-33, -29, 0, 34, 37, -32, -6, 42, 11, -24, -2, -36, -52, -41, 2
26, -3, -14, 39, 6, -8, -30, 29, -29, -21, -56, -5, -37, 0, -17
-36, -31, 1, 37, 40, -34, -6, 45, 13, -25, -1, -39, -56, -43, 4
33, 33, 36, 32, 34, 34, 36, 32, 37, 36, 37, 35, 36, 34, 36
->
-29, 0, 34, 37, -32, -6, 42, 11, -24, -2, -36, -52, -41, 2, -33
-3, -14, 39, 6, -8, -30, 29, -29, -21, -56, -5, -37, 0, -17, 26
-31, 1, 37, 40, -34, -6, 45, 13, -25, -1, -39, -56, -43, 4, -36
33, 36, 32, 34, 34, 36, 32, 37, 36, 37, 35, 36, 34, 36, 33

6, 4, -2, -32, -22, -18, -6, 47, 52, -29, -57, 41, 38, -68
7, 4, -3, -32, -22, -18, -6, 48, 53, -29, -58, 42, 40, -69
-14, -20, -22, -16, -17, -16, -21, -15, -17, -15, -19, -16, -13, -22
-20, -17, -11, 7, 2, 0, -8, -49, -52, 7, 28, -45, -45, 37
-62, 19, 39, -36, -32, -42, 18, -23, -9, -52, -13, -12, -54, 16
->
4, -2, -32, -22, -18, -6, 47, 52, -29, -57, 41, 38, -68, 6
4, -3, -32, -22, -18, -6, 48, 53, -29, -58, 42, 40, -69, 7
-20, -22, -16, -17, -16, -21, -15, -17, -15, -19, -16, -13, -22, -14
-17, -11, 7, 2, 0, -8, -49, -52, 7, 28, -45, -45, 37, -20
19, 39, -36, -32, -42, 18, -23, -9, -52, -13, -12, -54, 16, -62

-4, 25, -7, -15, 26, 6, -15, -16, -14, -28, -16, -44, -10, 13, -30
-21, 41, -8, -3, 22, -18, -3, -3, 7, -17, 9, -27, -26, 34, -23
-10, -15, 2, -35, 7, -9, -48, -20, -27, -14, -16, -14, 2, 12, 13
7, -30, -16, -31, -50, 3, -21, -25, -22, -7, -20, -4, -21, -18, -7
9, -46, 0, 21, 3, -10, 20, -36, -17, 26, -27, -9, 1, -4, -24
->
25, -7, -15, 26, 6, -15, -16, -14, -28, -16, -44, -10, 13, -30, -4
41, -8, -3, 22, -18, -3, -3, 7, -17, 9, -27, -26, 34, -23, -21
-15, 2, -35, 7, -9, -48, -20, -27, -14, -16, -14, 2, 12, 13, -10
-30, -16, -31, -50, 3, -21, -25, -22, -7, -20, -4, -21, -18, -7, 7
-46, 0, 21, 3, -10, 20, -36, -17, 26, -27, -9, 1, -4, -24, 9

-18, -39, 18, 12, -42, -30
-7, -20, 4, 38, -28, -35
55, 36, -51, 20, 36, -38
-1, 40, -54, 69, 31, 57
35, 26, -58, -4, 25, -31
->
-39, 18, 12, -42, -30, -18
-20, 4, 38, -28, -35, -7
36, -51, 20, 36, -38, 55
40, -54, 69, 31, 57, -1
26, -58, -4, 25, -31, 35

0, 5, 2, -6, -17, -10, -2, -3, -4, 12, -10, -27, 3
17, 61, 36, -5, 41, 23, 43, -41, -22, -22, 28, -2, 1
-2, -2, -9, 8, -4, -5, -20, -18, -10, -9, -7, -3, 7
20, 9, 3, 1, -1, -1, -7, -18, -14, -5, 7, -10, 0
16, 5, -11, 2, 7, 2, -10, -4, -14, 13, 18, -10, 9
->
5, 2, -6, -17, -10, -2, -3, -4, 12, -10, -27, 3, 0
61, 36, -5, 41, 23, 43, -41, -22, -22, 28, -2, 1, 17
-2, -9, 8, -4, -5, -20, -18, -10, -9, -7, -3, 7, -2
9, 3, 1, -1, -1, -7, -18, -14, -5, 7, -10, 0, 20
5, -11, 2, 7, 2, -10, -4, -14, 13, 18, -10, 9, 16

-24, -24, -16, 52, -14, -25, -13, -23, 0, -24
-29, -28, -25, 5, -23, -29, -22, -29, 0, -29
-29, -29, -25, -4, -23, -30, -22, -29, 0, -29
-17, -17, -13, -21, -12, -18, -11, -17, 0, -17
25, 24, 17, -16, 15, 26, 14, 24, 0, 25
22, 22, 15, -34, 14, 22, 13, 22, 0, 22
-20, -19, -16, -20, -14, -20, -14, -19, 0, -20
28, 28, 24, -28, 21, 29, 19, 28, 0, 28
27, 26, 20, -17, 18, 28, 17, 26, 0, 27
->
-24, -16, 52, -14, -25, -13, -23, 0, -24, -24
-28, -25, 5, -23, -29, -22, -29, 0, -29, -29
-29, -25, -4, -23, -30, -22, -29, 0, -29, -29
-17, -13, -21, -12, -18, -11, -17, 0, -17, -17
24, 17, -16, 15, 26, 14, 24, 0, 25, 25
22, 15, -34, 14, 22, 13, 22, 0, 22, 22
-19, -16, -20, -14, -20, -14, -19, 0, -20, -20
28, 24, -28, 21, 29, 19, 28, 0, 28, 28
26, 20, -17, 18, 28, 17, 26, 0, 27, 27
---
-35, 21, 41
29, -44, -70
-33, 20, 38
->
-35, -44, 38

38, -33, 20
-61, 25, -33
-48, 20, -25
->
38, 25, -25

3, 64, 56, 58
54, 58, 57, 56
->
3, 58

38, 23, -18, 27
-65, 26, 34, 45
-65, 24, 35, 46
->
38, 26, 35

-56, -40, 23, 17, -1
-34, 43, 13, -27, -57
4, -45, -31, 10, -69
2, -47, -34, 3, -48
->
-56, 43, -31, 3

58, -18
-10, -20
->
58, -20
---
8, 0, -56, 3, -17
-9, 2, -44, -15, -25
7, -12, -48, -12, -14
->
8, 0
-9, 2

-28, -17, -46, 22
-10, -51, 25, -66
->
-28, -17
-10, -51

-6, -10, 54
47, 43, 69
60, 53, 70
->
-6, -10
47, 43

12, -37, -15
-60, -9, 16
->
12, -37
-60, -9

-7, 5, -15, -9, 10
-31, -2, 41, -9, 9
-23, 35, -22, 51, 37
11, 6, 0, 16, -23
5, 9, -3, 23, 0
->
-7, 5
-31, -2

1, 8
-6, -1
-14, -6
-54, 42
->
1, 8
-6, -1

44, -4, -47
-52, -7, 53
25, -56, 28
26, 32, -59
->
44, -4
-52, -7

-24, 34, -60
-28, 32, -56
-34, 19, -34
7, -32, 60
->
-24, 34
-28, 32
